Rotation paths and how fast each direction turns (degrees each step):
Each turn is a multiple of 5 degrees from 10 to 175, or 0.
Each row of a path follows its step; steps can be skipped.
path 1
step 0: [-1.80 -0.13  2.58  1.51 -3.14 -0.42 -0.38  0.65  2.21 -0.13  1.49  1.55
  1.51  0.74 -0.13  0.11  0.51  2.06 -1.54  0.92 -0.93  0.76  0.47 -0.58
 -1.50  0.34 -1.69 -2.48 -2.58 -2.59 -0.87  0.95  3.13  0.35  0.93]
step 1: [-1.28  2.31  1.23  0.26 -1.28  0.42 -0.49 -0.90  0.55 -0.43  0.93  0.87
  1.65  1.04 -2.30 -1.14 -2.59 -1.89 -3.39  0.34  0.53  0.54 -0.93 -3.03
 -1.72 -2.45  1.88 -2.02 -1.03 -0.37  0.44  2.31  0.17 -1.25 -0.17]
step 2: [-0.56 -1.30  1.46  2.14  1.65  0.63  0.97  0.80  1.66  0.02 -1.15 -2.92
  0.25 -0.69 -0.91 -1.94  0.21 -1.83 -2.70 -1.08  2.45  0.01 -0.07 -2.26
 -1.53 -0.72  0.28 -0.56 -1.10  2.48  2.11 -1.38 -0.03 -3.10 -0.55]
step 3: [ 0.91 -0.50  0.57 -0.23  1.35  1.62  2.29 -2.06  1.28  0.58 -1.09 -1.47
  1.06 -1.81 -1.04 -1.62  1.37  1.67 -2.10 -2.12 -1.29 -0.41  1.48  2.79
 -3.12  1.79  0.96  0.85 -1.20  1.18 -0.50 -0.10 -1.18 -1.89 -2.07]
step 4: [ 1.25  1.27  0.00  1.53  0.42 -0.76  0.40  0.38  2.13 -0.07  0.38  2.96
 -0.65  0.88  0.69 -2.72  1.93  3.74  1.27 -0.68  0.95  0.72  0.33  0.71
 -3.08  3.33  2.40 -0.91 -0.81 -0.58 -1.11  0.22 -0.78 -0.60  0.43]
step 5: [ 0.45  1.87 -0.10  2.28 -0.87  0.94 -1.69  1.58 -1.13 -1.64  1.50 -0.55
  1.96  1.36 -3.81 -0.17 -1.06  3.68  0.02  1.12  1.44  0.68  0.44  0.05
 -1.16  1.46  2.15  0.17  1.24 -2.22  0.95  0.61  0.19 -0.38  2.04]
step 6: [ 0.98  0.70  1.63  1.87  0.53  1.55 -1.02  3.12 -0.26 -2.10 -0.09  0.45
  2.78  2.48 -1.02 -0.05 -1.48 -0.28 -2.34  1.79 -0.93 -0.15  1.37  0.22
  0.54 -0.22 -2.45 -1.98 -0.85  0.63  0.25 -1.77 -1.17 -2.51  2.13]
step 7: [ 0.11  1.28  0.18 -0.29  2.63  0.33  2.28  2.18  2.06  0.71 -1.07  0.54
  2.16 -1.30 -1.31  2.65 -3.01 -1.64 -0.77  0.65 -1.48 -0.24 -1.22  1.86
 -1.66  0.08 -0.07 -2.98 -0.82  1.56  0.89  0.73 -0.35 -1.99 -0.88]
step 8: [-0.44  0.61  1.70  1.98 -1.26 -1.80  4.06  0.65  0.84 -1.13 -1.27  1.61
 -0.22 -3.60 -0.98 -0.89 -0.79 -0.80  1.88 -0.56  0.43  0.35 -0.59 -0.13
 -0.58  3.39 -0.90 -0.12 -1.27  1.34  1.28  1.04  0.71 -2.19 -1.27]
step 9: [ 0.18  3.15  1.22  1.40  0.82  1.54  1.25 -2.13  0.37 -0.84  1.09  1.43
 -2.14 -2.98 -0.65 -0.92 -0.82  1.93 -1.82 -1.11  0.02  2.15  1.06 -0.09
 -0.50  1.58 -1.28  2.57  0.41 -2.09  0.83  1.67  1.55 -1.59  1.11]
[-0.27 -0.36 -0.65 -0.59 -1.29  0.99 -0.41 -0.26  0.19 -0.39  0.80 -0.47
 -0.47 -0.26  0.34 -0.13  0.97  0.05 -0.35  0.32  0.29 -0.28 -0.96  0.20
 -0.24 -0.72  0.38 -0.29 -0.69  1.17 -0.55  0.33  0.93 -0.15  0.36]	20
[-0.43 -0.57  0.15  0.91  1.15  0.15 -0.15  0.57  1.59  0.55  0.66 -0.04
 -0.43  0.02  0.78  0.53  0.19  0.25  0.09  0.29  0.41  0.50 -0.37 -0.58
 -0.32  0.19 -0.72  0.30  0.17 -0.15 -0.30 -0.99  0.99  0.15  0.57]	170
[ 0.19  0.43  0.62  0.19  0.29  0.16 -0.89  0.13  0.83 -0.47  0.27 -0.41
  0.02 -0.71  0.20 -0.44  0.60  0.34  0.18 -1.22  0.36  0.33 -1.16  0.51
  0.63  0.28 -0.69  0.43  0.36  0.18 -0.06  0.91 -1.04  0.20 -1.07]	65
[ 0.96 -0.25 -0.69 -0.85  0.16  0.35  0.29 -0.28 -0.35  0.49 -0.27  0.76
  0.48 -0.61  0.56 -0.62  0.73  0.56 -0.39 -0.81  0.80 -0.40  0.05 -0.80
 -0.73 -0.01  0.07  1.19  0.83 -0.22  0.40 -0.44  0.32 -0.76 -0.17]	55
[ 0.54 -0.68  0.34 -0.57  0.50  0.45  0.17  0.17  0.64 -0.78 -0.22 -0.57
  0.72  0.17  0.09  0.89  0.13 -0.28 -0.41 -0.04 -0.31  0.83  0.46 -0.82
  1.01 -0.76  0.87 -0.51  0.80  1.01  0.14 -0.48 -0.52 -0.69 -0.20]	80
[-0.60 -0.19 -0.10 -0.33 -1.05 -0.18  0.24 -0.11  1.23  0.07 -0.36  1.09
  1.15  0.28  0.59  0.58 -0.17 -0.36  1.02 -0.49 -0.63  0.11 -0.75 -0.34
 -0.73  0.67  1.06 -0.01 -0.02 -0.28 -0.30  0.29 -0.21  0.36 -0.16]	100
[-0.25  1.03  0.22  0.19  0.24 -0.82  0.33  0.54 -0.25  1.28  0.36 -0.15
  1.56 -0.32 -0.05  0.02 -0.09 -0.81 -0.66 -0.01  0.05 -0.69 -0.67 -0.52
  0.69 -0.30 -0.13  0.41 -0.78  1.05 -0.24 -0.16  0.30 -0.08 -0.17]	65
path 2
step 0: [-2.04 -2.27  0.75 -1.93  1.52  1.20  0.25 -2.85  0.71  1.22 -2.94 -2.28
  0.61  0.41  0.08  2.13  1.16 -0.75  1.04 -1.06  1.98 -0.02 -3.41 -2.45
  1.66  2.28  1.82  0.80  0.76  0.25  0.29 -1.47 -1.03 -1.48  1.61]
step 1: [ 0.59 -1.92  2.33  0.37 -2.23  0.70 -0.29  2.98  0.66  2.68  2.16 -0.14
  1.98 -1.36 -2.29  0.98 -0.09  1.14 -0.89  0.29  0.30 -1.18 -1.55  2.51
 -0.46  1.25 -2.11  2.72  0.53 -3.03  1.10  2.18 -1.64 -0.30 -0.01]
step 2: [ 0.38 -0.37 -2.30 -0.70  0.32  0.67 -0.41 -0.90  0.79  2.26 -2.55  1.17
 -1.21 -1.27 -0.63 -0.96 -1.71  0.51  0.87 -0.97 -1.73  1.63  0.96  0.30
 -1.41 -1.38 -0.59  0.49 -0.28  1.29 -4.96  1.25 -3.38 -2.34 -2.44]
step 3: [-1.34  1.38  0.31 -1.24 -1.29  1.15  0.24  1.58  0.20  0.00 -0.87 -1.27
  0.07 -0.87  1.95  1.96  1.72 -1.17 -0.64  2.82  2.42  0.15  2.21 -4.22
  2.69  1.44  0.86 -1.10  1.19 -1.32 -0.18  0.68 -1.27 -3.61  0.78]
step 4: [-0.21 -0.26  0.18  2.20 -0.45  1.11  0.34 -0.10  0.02 -0.14  4.49  0.38
  0.69 -1.63 -0.25  1.07  1.82 -0.81 -2.03 -1.10 -2.05 -2.76 -0.14  1.99
 -0.60 -3.50  0.59  1.48 -2.34 -0.84  0.76  0.95  0.13 -3.68  0.18]
step 5: [-1.83  0.98 -1.49  0.87  2.81  0.93 -2.74 -0.05  0.08  1.49  0.40  0.64
 -1.08  0.54 -1.66 -0.55 -2.88  1.29 -1.42  1.69 -2.65  4.49  1.58 -2.17
 -0.97 -2.12  0.01 -0.04  0.71  0.35 -0.05 -2.03  0.71 -0.73 -1.01]
step 6: [-4.33 -0.23 -1.20  1.45  0.37 -1.00 -0.20  0.16 -1.70 -0.05  0.90  1.07
  0.37  1.08  1.72  0.82  1.78  1.49 -0.17  1.38  0.89 -2.28  1.89 -0.78
  0.51  2.33  3.10 -3.03 -0.20 -1.09 -0.39 -0.59 -2.02  1.47  2.94]
step 7: [-0.55  0.30  1.34  0.28  0.39  2.18  1.07 -1.02 -2.54  0.22 -1.34  0.20
  1.10 -0.39 -0.81  0.71 -0.32 -0.33 -0.76 -1.98 -1.84 -0.63 -1.35  3.03
  0.65 -0.40  0.34  3.72 -2.06  1.18  2.90 -3.47 -0.47 -1.15  3.27]
step 8: [ 1.30 -0.02 -0.10  2.47 -0.72  0.67 -2.94 -0.04  1.33  3.83  0.85 -1.27
 -0.94  0.50 -2.31  1.02 -2.36  1.88  1.59  1.59 -0.99  2.35  0.09  0.19
  0.10  1.88  0.88  1.36  2.11  2.37  0.04  1.83 -0.32  2.58  1.49]
step 9: [-0.96 -2.06 -2.26  1.22 -2.72  0.59  1.96 -0.20 -0.28  0.32 -2.48 -1.29
 -1.00  0.28  1.62  0.17  0.99 -1.47  0.63 -0.64  0.40 -0.95 -1.70 -1.20
 -2.56  1.52  1.94  0.21  0.57 -2.65 -3.38 -1.63 -3.47  1.33  0.71]
[-0.05 -1.04  0.36 -0.48  0.55 -0.48 -0.02  0.94 -0.64  0.29  0.41  0.92
  0.01 -0.29  0.18 -0.01 -0.57 -0.31 -0.69  0.52 -0.18  0.19  0.06 -0.39
 -0.68  0.30  0.37  0.15 -0.51 -0.40 -0.80 -0.57 -0.75  1.27 -1.25]	95
[-1.33  0.24  0.24  0.06  0.39 -0.08 -0.32 -0.07  0.23  0.81 -0.32 -0.51
 -0.79 -0.24  1.06  0.31 -0.05 -0.50 -0.65 -0.92  0.79 -0.53  0.68 -0.38
  0.02 -0.27 -0.12  0.58  1.32  0.33 -0.31  0.36  0.49  0.87 -0.13]	125
[ 0.19  0.12 -0.97  0.50  0.88  0.40 -0.32  0.99 -0.42  0.12  0.66 -0.68
 -0.33  0.04 -1.69 -0.18  0.57 -0.38 -0.09 -0.27 -0.28  0.40 -0.28  0.78
 -0.26 -0.14 -0.35  0.53  0.81  0.35  0.51  0.68 -0.15  0.35 -0.84]	110
[ 0.20  0.14 -0.15  1.25 -0.33 -0.22 -0.76 -0.03  0.94  0.52 -0.77  0.24
 -0.18 -0.21 -0.07 -1.38  0.70  0.39  0.31 -0.70  0.04  1.14  0.68 -0.63
  0.05  0.13  0.31 -0.92 -0.06  0.12 -0.08 -0.44 -0.68  0.35 -0.60]	115
[ 0.06  0.02 -1.40 -0.19 -0.17 -0.62  0.60  0.26  0.33  0.27 -0.05  0.83
 -0.10 -1.16  0.44  0.82  0.75  0.27 -0.27 -0.88 -0.66  0.37 -0.34  0.28
 -0.42  0.25 -1.01  0.32 -0.25  0.66 -0.24 -1.05  0.60 -0.19  0.24]	140
path 3
step 0: [ 1.12  2.59  0.64  0.15 -0.97 -0.50  0.82  1.13 -0.78 -0.81 -1.01 -1.08
  0.51 -0.11  2.19  2.87  3.52 -0.91 -0.38  0.02 -0.61  1.51 -1.29  0.22
 -1.19 -1.28 -1.41  0.62  0.91  0.49  0.15 -1.60 -0.90 -0.15 -3.34]
step 1: [ 0.08  1.77  0.50  0.14 -1.66 -2.82 -0.72  0.54  1.86  0.85 -0.29  0.29
 -1.06  0.18 -1.21  0.14 -1.16 -2.75  0.90 -0.07 -1.11  0.96 -0.07 -0.13
  0.23 -1.53  0.31  1.42  0.96  0.13 -1.92 -0.93 -3.71 -1.13 -2.81]
step 2: [ 0.04 -0.12  1.19  0.32  2.12  0.79 -1.18  0.33  0.28 -1.65 -1.11  1.18
 -3.76 -0.21  0.53  1.60 -1.58 -0.98  3.06 -0.40  1.52  2.14  2.10  0.55
  0.84  0.26  0.43 -0.37  0.53 -0.15 -0.45 -2.16 -2.20 -0.77 -0.77]
step 3: [ 2.30  1.19  0.12 -0.63  0.23  0.82  1.79  1.73 -0.25 -0.06 -0.40  1.08
 -1.43 -0.95  0.65  1.19 -0.77  0.66 -0.28  2.04  2.05  1.73  1.06  1.31
 -0.03  1.74 -1.23 -0.91 -3.33 -1.82 -2.34  1.22 -1.88 -1.27 -0.24]
step 4: [ 0.32  1.86 -0.45 -3.60  1.73 -1.75 -1.71  0.53  0.46 -0.50 -1.86 -1.48
 -0.22 -0.22  0.10  0.05 -0.82 -0.83 -0.76  1.10 -0.37  1.60 -0.48 -1.72
 -0.99  0.88  0.13 -1.81 -1.11 -0.36 -2.03  2.09 -1.24 -0.55  3.03]
step 5: [-0.45  0.53  1.59 -0.37  0.68 -2.94 -2.21  0.85 -2.10  0.12 -2.08 -1.60
 -0.19  0.07  0.79 -0.20  2.54  0.76  0.32  1.41  1.65 -0.86  2.68 -1.37
 -0.57 -1.89 -1.06 -2.75 -0.83 -0.33 -0.10 -0.86  0.71 -0.42  0.87]
step 6: [-0.28  0.36 -0.20  0.88 -1.38 -1.60 -1.72  3.16 -0.82  1.52 -0.77 -0.60
 -0.16  0.90  1.20  2.10  0.07 -1.01 -1.25 -0.09  1.10 -1.14  0.39 -1.20
  0.14 -0.05 -3.67 -0.69  1.87 -1.70  0.64  2.52  0.08  0.14 -2.15]
step 7: [ 0.60  0.99 -1.21 -0.75  1.68  0.69 -3.43  0.59  1.48 -0.39 -0.19 -0.74
 -0.39  0.26 -0.51  0.52  0.49 -0.11  0.09 -0.10 -3.67 -0.45  1.47 -1.55
 -0.24  0.28 -1.54 -0.05  1.06 -1.54 -0.53 -0.47 -0.66  0.89 -4.35]
step 8: [-2.26 -0.46 -1.16  0.45  0.62  2.04 -1.82 -0.02  1.55  1.82 -0.31  0.51
 -1.06  1.97  2.51  0.74  0.94 -0.06  0.64  0.27  0.34 -0.30  0.85  0.69
 -0.52 -1.49  0.49  0.11 -1.64 -0.70 -3.05 -1.97 -1.15 -2.11 -2.67]
step 9: [ 1.44  1.66  0.21 -0.98 -0.18  1.03  0.44  1.10 -0.07 -0.20  0.49  1.09
 -0.91  0.45  3.18  3.09  1.29  0.83  1.11 -1.66  0.17  3.18 -1.85  0.22
 -2.45 -1.01  0.40 -0.18  0.89  0.20 -2.36  0.51 -0.78 -1.16 -0.75]
[ 0.15 -0.52 -0.30 -0.06  0.50 -0.47 -0.47  0.36  0.53 -0.98 -0.54 -0.39
 -0.98  0.66 -0.17 -1.01 -0.50 -0.29  0.20  0.61 -0.98 -0.59  0.02  0.69
 -0.82 -0.39  0.74 -0.21  0.47 -0.64  0.23 -1.02  0.53 -0.27  0.55]	125
[ 0.78  0.44  0.30  0.90 -0.24 -0.08  0.48 -0.43  0.80 -0.81 -0.53  0.12
 -0.41 -0.41 -0.36 -0.03 -0.13 -0.70  0.62  0.06  0.57  1.40 -0.70  0.34
  0.12 -0.11  0.48  1.07 -0.55  0.76  0.31 -0.31 -0.37 -1.02 -0.04]	40
[-0.02  0.54  0.98  0.17 -0.40 -0.55  0.28 -0.02  0.95 -0.59 -0.37 -1.66
  1.21  0.46 -0.07  0.75  0.07 -0.32 -0.25 -0.39  0.34 -0.86  0.28 -0.01
  0.78  0.33  0.37 -0.29  0.46 -0.52  0.55 -0.20  0.36 -0.25 -0.52]	60
[-0.56 -0.27 -0.77  0.69  0.01 -0.24 -0.50 -0.47  0.79 -0.76  1.02  0.32
  0.63  0.01 -0.23  0.18  0.37  0.58 -0.48 -0.39  0.29  1.19  0.62  0.81
  0.02  0.65 -0.29 -0.26  0.42 -1.13 -0.74 -0.41 -0.44 -0.28  0.66]	65
[ 0.12 -0.20  0.36  0.17 -0.42 -0.02 -0.88  0.13  0.10 -0.16 -0.06  0.03
  0.21  0.38 -0.14  0.02 -0.10  0.32  1.24 -0.50 -0.40  0.66 -0.11 -1.27
 -0.84  1.04  1.43 -0.05  0.32 -0.32  0.44  0.90 -0.55  0.87  0.14]	140
[-0.45 -0.44  1.40 -0.95  0.75  0.19  0.02  0.99  0.73 -0.23  0.20  0.28
  1.12  0.13  0.16  0.32  0.77  0.25  0.15  0.74 -0.07  0.34 -0.40  0.37
 -0.48 -0.62  0.11  0.89 -0.49  0.04 -0.47  0.49  0.44  0.02  0.89]	70
[ 0.18 -1.13  0.36  0.08 -0.58 -1.04  0.35  0.44 -0.34  0.85 -0.45 -0.85
  0.11  0.57 -0.21 -0.07  0.37  0.62 -0.64  0.22 -0.54  1.38 -0.29 -0.33
  0.17 -0.24 -0.64 -0.22  0.64  0.74  0.52 -0.85 -0.55  0.18  0.39]	70
